In the rows, 100 means zero.
Rotation paths and how fast each direction turns (deg/step):
Each turn is a multiple of 5 degrees from 10 to 175, or 0.
Each row of a path follows its step; steps can be skipped.
Path 1:
step 0: [93,95,67,90,121,108,128,117,111,73,86,94,69,76,95,105,68,103,86,93,119,89,81,102,113,109,77,103,106,129,89,106]
step 1: [107,95,101,96,90,91,89,115,100,88,111,87,138,70,116,75,79,83,117,113,98,80,75,104,105,106,76,134,130,99,85,91]
step 2: [95,129,114,104,107,117,113,75,132,79,101,87,104,92,102,98,116,78,86,118,70,102,94,77,134,108,94,110,111,136,109,95]
step 4: [131,80,98,94,75,87,99,103,117,89,95,62,111,70,80,87,105,127,121,109,91,97,86,90,124,104,68,95,109,101,99,117]
step 5: [105,113,93,87,80,114,130,104,114,77,84,93,97,90,80,94,98,75,96,110,106,104,73,114,124,99,105,137,64,127,94,86]
step 6: [79,107,81,105,98,82,135,100,118,94,75,107,112,90,115,74,95,100,86,101,122,87,74,82,105,87,77,100,137,103,73,92]
step 7: [119,84,72,116,99,95,101,92,120,72,111,85,121,91,99,90,103,80,96,119,74,111,67,99,114,129,103,111,130,89,120,115]
step 8: [87,96,116,85,63,134,140,98,120,95,77,93,116,87,105,119,106,96,104,115,101,84,102,92,113,131,105,105,107,117,119,86]
step 9: [90,85,76,98,93,90,105,118,134,112,81,108,114,79,91,107,82,105,95,75,106,100,86,96,137,102,83,94,108,131,84,138]
step 10: [139,104,117,97,73,93,115,114,92,83,103,98,120,87,104,62,85,97,86,119,107,117,75,107,105,121,77,127,100,109,106,124]
step 11: [74,100,112,99,88,115,128,95,110,67,87,86,81,79,108,101,87,107,82,118,90,121,82,97,128,77,108,112,126,122,99,79]
step 12: [76,77,80,107,116,99,129,105,131,91,113,93,145,90,84,102,83,91,93,99,107,98,100,87,92,104,90,136,123,98,87,116]
Directions:
[88,91,97,104,96,92,92,106,102,111,104,97,107,92,110,102,97,104,103,105,105,98,97,97,111,88,103,96,102,93,93,96] : 135
[94,102,114,95,113,98,95,105,95,96,110,90,102,95,99,101,90,104,97,102,98,103,111,98,100,99,95,107,101,112,98,101] : 35
[105,98,103,95,92,94,110,99,96,96,104,98,88,98,94,97,95,109,95,98,106,107,94,106,101,85,96,105,90,94,93,105] : 65
[91,109,106,109,98,97,104,94,102,92,109,102,100,113,107,95,104,99,93,106,91,104,99,106,100,96,103,102,114,95,95,103] : 80
[106,95,109,96,95,102,96,88,101,89,92,105,107,100,102,105,96,102,108,99,93,97,106,104,110,92,108,108,98,99,102,89] : 115
[94,102,101,95,101,101,99,96,98,100,99,101,108,92,94,101,101,104,104,80,99,109,94,108,93,103,99,94,111,99,88,95] : 130
Path 2:
step 0: [94,83,105,102,109,52,58,95,89,96,100,82,111,121,94,90,116,99,105,80,96,99,114,72,113,95,104,137,110,105,103,93]
step 1: [88,99,104,92,95,77,73,126,98,103,73,99,74,96,105,83,98,78,104,102,90,72,92,104,105,71,124,77,73,78,79,97]
step 2: [72,92,122,129,131,92,119,88,94,110,88,103,88,103,101,121,78,81,125,92,107,111,106,70,118,87,84,93,76,101,93,120]
step 3: [111,81,113,85,146,93,93,103,72,122,104,95,112,116,97,104,84,85,88,106,68,90,71,111,116,103,111,93,100,115,128,101]
step 4: [129,116,126,109,100,117,101,109,103,117,86,72,101,97,91,109,82,95,130,83,93,93,101,136,113,64,94,90,126,82,97,106]
step 5: [95,101,116,72,84,112,103,106,74,105,102,96,105,89,79,105,118,114,100,82,122,129,83,89,125,75,75,96,86,105,131,124]
step 6: [109,131,77,83,110,108,70,114,88,102,91,99,75,91,87,100,112,96,129,105,82,88,111,101,124,127,93,127,101,104,135,100]
step 7: [105,109,103,80,93,116,105,89,75,82,86,104,68,115,102,78,98,90,117,122,110,122,129,87,109,69,126,87,122,85,103,85]
step 8: [98,102,115,87,99,66,90,75,108,126,126,81,76,117,81,97,109,91,126,96,130,113,88,73,95,109,123,112,95,114,102,106]
step 9: [90,108,115,93,93,57,80,115,97,91,122,119,98,109,106,116,93,80,98,100,99,66,118,114,134,100,130,85,101,87,113,94]
step 10: [76,101,111,102,111,97,116,113,99,109,117,114,111,100,88,100,84,93,139,109,83,126,97,103,117,73,115,111,78,71,63,106]
step 12: [107,104,103,88,99,80,100,115,92,107,106,62,95,79,89,97,79,85,114,97,59,94,105,112,109,94,68,72,109,89,105,68]
Directions:
[99,96,102,100,88,86,93,102,110,103,102,104,105,95,98,93,100,107,101,85,107,96,97,109,101,89,99,101,103,98,106,102] : 85
[103,102,112,98,103,102,104,102,103,104,106,104,114,104,96,114,93,100,97,106,107,100,96,113,106,104,109,101,104,102,95,107] : 60
[105,97,112,105,92,104,96,99,102,92,98,103,95,93,106,104,87,108,109,109,101,99,109,104,102,96,96,91,96,98,99,89] : 135
[102,106,100,110,104,98,98,98,112,108,99,96,100,92,92,100,98,95,118,96,99,101,102,99,97,109,93,112,104,101,91,99] : 170
[100,90,102,104,87,97,116,102,89,98,96,95,92,94,103,107,100,96,105,97,109,98,91,99,98,105,103,110,97,104,102,101] : 120
[101,101,94,106,93,104,107,113,102,97,92,99,98,100,97,91,101,91,103,103,92,102,104,111,102,91,112,96,108,99,90,103] : 125
Path 3:
step 0: [101,91,136,122,83,80,91,104,99,76,93,98,101,108,84,93,77,102,74,85,96,93,88,107,126,96,140,113,106,97,104,91]
step 1: [118,90,121,77,105,107,84,97,86,126,92,67,109,115,71,92,96,96,92,121,120,92,98,102,87,67,101,105,129,112,98,92]
step 2: [117,119,103,82,112,93,72,113,108,86,121,118,117,84,110,60,84,91,78,111,103,92,109,107,102,94,133,104,108,88,116,97]
step 3: [110,107,112,116,121,74,98,94,106,96,99,90,99,114,55,83,96,104,86,84,124,92,102,98,112,113,94,84,125,100,93,65]
step 4: [106,124,92,94,110,124,92,88,118,106,115,65,107,88,100,70,96,107,95,117,102,105,116,72,70,84,99,114,102,109,107,74]
step 6: [86,99,98,115,125,98,106,106,123,100,100,62,122,88,90,101,105,105,110,98,111,104,92,79,98,100,90,61,102,125,69,89]
step 7: [94,102,85,111,95,115,84,105,103,71,104,104,109,70,120,97,72,131,127,107,91,106,103,97,67,91,86,93,97,98,120,82]
step 8: [96,68,84,135,82,91,119,116,99,107,87,100,119,99,121,104,107,99,113,82,109,100,113,97,104,110,118,63,119,92,95,81]
step 9: [72,82,98,91,86,100,88,107,107,83,104,60,133,76,110,122,88,90,112,86,102,117,82,88,96,92,81,117,112,110,95,106]
step 10: [108,83,95,101,81,79,85,121,84,103,95,130,117,87,109,106,108,101,128,120,112,127,119,112,92,94,83,92,114,91,132,99]
step 11: [80,100,91,90,76,79,123,107,101,102,92,78,126,107,108,77,106,78,106,87,99,125,83,95,136,123,100,88,106,78,104,99]
step 12: [89,103,117,101,83,96,91,72,94,105,107,91,98,101,90,116,75,96,120,95,126,129,111,87,105,102,72,128,104,102,139,114]
Directions:
[100,105,108,113,101,103,103,110,96,96,92,111,106,96,94,99,110,105,97,93,98,104,111,113,105,103,105,102,97,104,106,97] : 140
[99,87,116,100,97,106,105,99,103,100,99,103,97,105,110,94,99,96,97,105,106,111,96,106,111,94,90,103,96,94,102,103] : 25
[99,96,95,110,103,94,106,93,100,96,100,90,108,107,90,97,93,96,98,94,101,101,96,107,104,97,92,106,96,117,94,105] : 130
[105,102,101,94,97,106,107,107,105,91,107,98,96,99,95,109,90,103,101,99,95,93,90,112,102,109,93,105,109,97,109,95] : 160
[101,103,94,91,95,112,104,101,97,103,84,97,107,102,98,101,104,104,94,107,109,103,96,100,106,109,98,98,105,103,87,93] : 145
[99,92,103,109,89,110,102,97,100,107,103,92,95,102,106,107,101,95,94,97,101,97,108,94,95,103,109,115,108,105,101,97] : 90
[107,106,88,107,90,109,90,103,100,102,98,100,97,98,101,95,94,92,100,113,97,97,109,109,97,93,90,99,97,100,103,104] : 130
Path 4:
step 0: [115,111,105,91,101,84,90,116,106,78,105,117,92,116,117,113,68,107,117,114,86,125,120,98,100,80,122,59,134,74,113,91]
step 1: [119,127,90,74,133,79,122,92,101,108,127,94,99,87,84,86,76,82,127,95,113,107,121,111,100,85,104,62,118,103,80,107]
step 2: [91,105,103,98,105,91,106,81,96,118,154,77,92,58,123,76,95,115,127,97,97,77,103,121,94,109,113,93,90,89,101,115]
step 3: [110,119,108,120,88,97,111,85,119,88,107,71,63,72,132,97,123,130,111,115,114,102,56,107,105,96,94,98,104,95,99,100]
step 4: [77,115,87,117,119,93,98,97,93,92,85,79,75,114,98,108,155,116,107,128,111,100,101,103,117,125,81,81,126,111,97,88]
step 5: [101,98,86,110,109,89,108,103,124,99,103,98,119,133,109,99,130,95,94,112,79,96,116,123,117,131,117,83,119,104,153,91]
step 6: [139,105,86,108,116,111,107,123,132,118,97,102,140,104,120,73,84,94,101,114,103,117,94,99,119,115,99,86,107,136,111,100]
step 7: [84,108,119,102,118,91,61,127,103,118,122,87,129,94,113,78,79,124,94,116,80,122,101,89,100,102,101,97,113,127,76,125]
step 8: [89,101,135,74,103,82,89,100,118,95,99,88,65,105,107,75,87,109,85,111,76,113,90,117,105,66,132,108,126,111,90,114]
step 9: [106,84,114,75,106,97,96,100,105,111,84,92,57,103,86,77,104,110,122,95,142,90,127,125,136,89,109,97,115,111,90,109]
step 10: [87,89,129,106,97,91,113,119,105,114,97,77,99,83,104,128,94,119,116,92,131,81,125,133,111,120,94,95,104,90,135,126]
step 12: [89,119,88,79,112,93,92,116,96,70,119,93,125,85,97,113,122,114,108,122,101,130,114,126,112,112,97,101,84,122,79,59]
Directions:
[101,100,98,97,103,102,93,111,105,112,95,115,108,106,100,94,105,100,105,102,88,102,98,95,99,89,96,107,109,101,103,103] : 45
[88,92,104,112,101,98,107,100,109,97,97,111,99,91,86,98,98,105,102,105,101,98,100,92,107,98,102,91,99,103,108,94] : 65
[103,104,121,99,95,102,92,100,93,100,97,101,105,102,98,89,95,89,99,97,103,102,100,92,102,104,110,92,106,99,99,99] : 45
[109,92,104,96,94,106,107,96,102,90,96,105,101,104,102,99,99,112,100,94,89,100,87,109,92,100,105,91,102,99,105,105] : 135
[104,96,96,99,106,94,109,111,101,103,99,108,88,112,101,102,104,94,98,87,105,101,110,98,101,106,102,90,101,96,105,107] : 80
Path 5:
step 0: [125,92,100,66,116,97,110,102,121,75,80,55,75,121,122,124,110,116,107,96,138,97,128,111,101,111,105,89,122,93,96,127]
step 1: [106,98,95,122,105,128,67,145,109,97,71,78,113,106,131,106,119,116,120,113,88,145,89,85,105,90,83,87,90,82,79,97]
step 2: [134,90,89,75,110,115,89,111,109,97,123,68,83,145,124,116,91,96,108,80,89,88,97,139,106,79,108,76,104,100,114,67]
step 4: [120,105,121,112,77,106,68,118,130,86,91,48,101,109,141,101,110,112,106,86,85,75,92,94,126,93,100,102,80,102,70,83]
step 5: [122,91,100,94,124,95,93,124,117,89,108,88,127,127,107,117,70,72,112,89,130,123,76,135,94,73,60,105,114,98,92,81]
step 6: [69,74,102,101,77,94,87,109,112,126,72,37,82,116,105,126,107,111,85,91,110,88,113,122,112,112,65,96,99,98,109,96]
step 7: [118,80,78,86,88,133,82,130,137,69,110,84,116,98,119,95,97,108,103,106,117,82,81,108,119,92,81,132,104,83,64,120]
step 8: [125,92,125,69,111,101,69,94,77,101,79,76,97,142,116,118,95,106,110,85,109,121,90,114,104,100,45,97,94,125,99,108]
step 9: [64,94,68,115,106,138,104,118,112,108,121,64,81,114,102,130,86,128,102,96,101,112,89,110,136,99,69,100,115,75,91,96]
step 10: [117,68,95,49,78,120,75,112,86,92,102,94,102,112,146,87,93,103,90,84,112,85,111,106,102,130,81,104,98,83,70,78]
step 11: [102,120,106,105,96,118,87,74,100,95,105,71,109,123,109,112,84,81,135,120,110,112,80,100,138,105,54,70,117,110,69,112]
step 12: [89,111,109,81,91,108,89,131,95,133,124,78,96,97,117,127,83,127,105,66,127,96,105,90,122,87,77,117,97,93,88,53]
Directions:
[101,100,98,98,106,103,97,94,93,96,109,105,94,105,105,97,102,107,109,98,89,106,101,97,103,110,103,86,102,89,95,91] : 45
[94,99,104,101,92,104,99,108,99,84,93,98,103,95,108,95,96,102,92,102,101,101,102,98,97,111,111,101,94,96,88,107] : 115
[110,110,113,100,107,94,96,93,103,94,101,98,106,97,101,101,105,111,111,101,104,101,101,87,104,98,98,107,100,104,93,108] : 100
Path 6:
step 0: [102,107,74,102,92,81,80,114,120,97,130,113,95,117,75,82,79,80,111,94,108,76,112,80,112,79,117,109,86,116,92,99]
step 2: [67,115,91,101,110,108,113,110,126,124,106,101,85,91,128,100,101,90,108,62,125,93,93,111,98,115,85,107,86,91,77,101]
step 3: [107,114,84,109,125,90,95,120,120,76,109,130,109,98,126,111,76,88,139,107,120,97,91,97,99,104,107,94,90,83,112,94]
step 4: [97,121,97,109,97,94,107,67,110,82,97,109,125,102,89,81,60,115,115,109,108,115,73,123,103,121,101,114,104,105,92,115]
step 5: [79,93,104,114,129,71,86,108,90,110,96,95,104,82,102,69,82,103,90,80,107,102,104,110,88,123,112,140,89,117,92,98]
step 6: [102,108,85,117,121,86,75,126,113,108,88,98,99,108,114,87,85,85,87,111,85,95,111,113,106,86,130,104,95,69,101,139]
step 7: [105,106,112,115,111,85,116,71,112,113,82,103,119,113,102,66,90,96,102,102,93,84,112,113,97,94,67,79,91,65,83,110]
step 8: [108,92,96,110,110,112,74,108,105,97,100,96,110,89,82,83,100,75,104,86,126,79,104,132,89,105,63,114,71,97,107,87]
step 9: [109,112,99,108,76,89,74,118,123,107,91,124,102,99,91,98,62,79,102,108,114,94,110,115,118,69,106,93,89,128,103,100]
step 10: [91,88,116,112,90,109,107,82,103,95,115,128,101,107,118,85,65,103,80,78,78,77,86,118,119,87,96,106,98,106,68,94]
step 11: [86,91,94,86,136,111,115,120,105,114,111,114,115,100,113,99,109,67,92,67,116,101,82,109,117,96,92,115,86,106,81,118]
step 12: [110,102,75,120,119,100,114,133,114,118,94,123,126,90,112,109,78,103,115,121,107,121,85,104,119,94,97,85,90,83,95,86]
Directions:
[99,95,104,100,108,109,105,97,113,97,90,109,101,109,111,96,108,99,92,98,102,94,98,90,100,104,100,96,99,95,110,105] : 85
[110,104,111,101,99,108,108,90,92,103,97,98,95,106,98,94,89,98,110,108,94,92,93,96,107,101,107,98,100,96,97,100] : 120
[100,101,91,100,94,116,93,97,107,98,102,91,97,107,95,107,102,97,95,101,101,100,92,114,102,105,105,106,103,94,99,111] : 160
[97,99,96,96,108,95,101,106,102,99,97,103,99,96,104,110,94,102,108,103,92,103,88,95,108,118,94,103,110,105,95,104] : 40
[101,101,99,96,104,104,110,97,103,94,102,98,97,103,111,109,93,99,101,96,97,109,92,107,91,95,106,95,85,113,98,96] : 45
[93,103,93,98,100,99,103,106,96,108,95,95,98,99,99,101,105,95,103,101,99,97,95,104,98,107,97,79,91,85,99,95] : 70
Path 7:
step 0: [130,101,87,93,99,103,92,84,91,114,97,79,78,102,124,103,90,96,82,116,94,107,122,110,98,93,99,71,148,89,86,79]
step 1: [125,71,125,93,103,112,89,88,117,100,98,108,90,99,94,112,91,84,92,108,89,97,116,87,70,116,109,92,122,68,90,62]
step 2: [123,102,89,95,86,78,94,79,105,80,75,121,84,89,96,74,109,106,89,87,89,88,116,83,86,96,123,80,107,63,101,76]
step 3: [135,91,67,104,103,80,117,73,89,108,86,103,79,94,115,96,89,91,85,98,111,108,121,91,83,92,97,107,129,79,72,104]
step 5: [101,106,90,87,88,99,110,79,84,74,97,99,104,82,82,81,108,90,86,127,86,116,111,98,81,95,137,82,107,58,98,91]
step 6: [115,88,75,80,113,77,111,77,79,116,110,106,83,86,89,101,107,76,111,98,112,104,94,94,65,94,126,108,101,74,74,98]
step 7: [100,74,82,93,99,89,106,78,111,94,120,118,99,109,88,83,112,95,77,106,125,99,102,90,77,72,126,81,108,124,70,87]
step 8: [111,111,95,90,109,118,115,94,69,84,111,84,110,101,99,103,127,97,75,126,105,101,123,106,77,74,120,72,114,90,77,95]
step 9: [120,96,98,59,114,107,95,83,92,112,128,90,90,107,87,119,114,97,127,117,111,81,108,96,81,103,127,87,111,77,81,85]
step 10: [119,78,95,69,129,101,87,70,110,90,106,111,103,87,87,75,103,105,88,88,114,73,111,105,90,91,132,77,107,110,100,84]
step 11: [128,111,86,100,128,111,107,80,76,100,103,110,99,101,97,105,127,113,68,88,107,74,132,95,77,76,95,100,119,96,96,88]
step 12: [121,103,98,83,96,103,108,69,109,117,117,104,101,120,102,113,104,123,103,137,116,68,126,83,100,95,109,102,133,86,96,88]
Directions:
[109,104,104,96,94,108,99,114,97,100,97,102,103,108,100,90,98,104,102,95,106,107,88,105,99,97,107,114,109,101,104,100] : 0
[104,92,100,102,101,102,88,100,89,109,100,112,103,106,103,97,97,92,108,109,107,107,112,95,108,101,102,101,94,102,101,99] : 125
[97,120,92,109,94,103,96,105,88,96,95,100,95,101,99,97,110,102,102,102,101,93,106,100,96,97,100,98,94,88,104,100] : 120
[105,99,100,100,93,95,111,105,103,95,96,98,108,111,112,99,104,105,101,107,105,96,106,96,101,92,90,98,100,105,86,109] : 85
[105,95,105,105,113,107,105,102,87,102,91,93,105,93,106,106,99,92,95,97,104,101,101,105,88,105,94,106,98,95,97,106] : 140
[102,93,97,96,98,99,103,94,89,97,90,98,110,104,101,98,110,109,92,93,98,112,96,102,110,102,101,87,96,99,108,97] : 130
Path 8:
step 0: [134,122,90,79,122,92,125,97,102,110,118,109,112,140,102,127,122,111,90,89,96,103,118,85,109,99,108,124,100,83,114,96]
step 1: [85,88,110,98,103,68,106,103,107,93,115,101,69,120,95,106,88,131,103,94,91,110,116,84,113,91,65,104,81,84,104,138]
step 2: [105,117,99,114,84,62,103,109,94,95,77,110,83,107,56,88,120,99,98,80,102,102,94,111,117,122,127,108,93,86,119,116]
step 3: [102,103,94,92,92,90,95,64,104,83,70,106,86,79,76,128,118,107,103,105,102,125,128,74,82,106,110,93,87,99,70,107]
step 4: [83,98,108,114,92,92,109,63,96,129,87,107,95,92,116,73,91,70,120,87,96,119,141,86,114,116,108,115,105,97,109,97]
step 5: [124,99,92,98,136,119,87,94,84,123,104,80,102,114,104,94,121,95,101,82,117,99,123,81,111,90,131,102,68,79,88,106]
step 6: [117,77,119,83,99,68,111,83,84,103,132,106,105,130,115,110,101,123,91,118,117,108,120,85,108,103,98,129,96,85,112,94]
step 7: [98,88,95,105,103,75,110,104,69,119,95,96,86,115,59,109,85,118,128,81,97,82,94,101,122,96,76,105,75,86,107,120]
step 8: [112,109,90,89,83,57,111,114,112,89,77,129,100,104,75,112,115,94,95,87,97,115,98,90,84,96,120,116,59,93,102,86]
step 9: [112,94,81,94,105,99,113,58,121,100,88,127,68,85,84,119,85,100,111,81,91,121,131,82,105,105,95,92,108,111,111,114]
step 10: [90,130,115,106,113,94,108,96,109,117,92,101,91,101,116,71,126,98,116,67,74,97,131,82,103,105,125,117,95,87,94,121]
step 11: [129,91,95,109,108,97,70,76,105,104,108,87,85,122,102,102,119,98,62,105,116,117,123,87,116,106,108,118,95,75,82,125]
Directions:
[100,92,95,93,95,104,104,88,114,93,92,92,96,92,103,92,99,99,105,91,99,93,97,100,97,110,107,107,100,99,93,99] : 60
[98,97,94,101,98,103,94,107,109,104,96,104,111,100,99,108,96,91,111,94,96,105,113,91,100,100,107,94,104,110,101,92] : 70
[98,103,97,100,99,94,99,91,99,101,114,94,97,99,93,99,93,89,109,102,98,91,104,113,101,94,109,96,102,104,109,109] : 140
[100,101,90,105,105,92,94,103,104,104,102,101,101,102,98,99,99,97,84,94,111,100,89,98,100,99,118,97,95,103,95,99] : 125
[100,93,105,110,94,90,90,105,103,91,105,97,104,102,81,101,100,107,107,104,100,96,96,101,104,105,98,105,103,97,91,94] : 70
[107,113,110,94,102,107,93,103,104,101,98,102,108,104,97,107,110,96,104,97,102,94,100,112,96,109,103,102,86,100,97,102] : 135
[112,99,95,97,104,95,102,105,110,105,102,113,96,102,100,103,93,106,104,95,89,90,91,100,96,90,95,109,97,103,103,97] : 45
[89,107,101,100,98,97,101,106,100,92,104,96,99,96,107,100,98,113,104,101,100,96,109,96,89,87,107,98,88,99,90,98] : 155
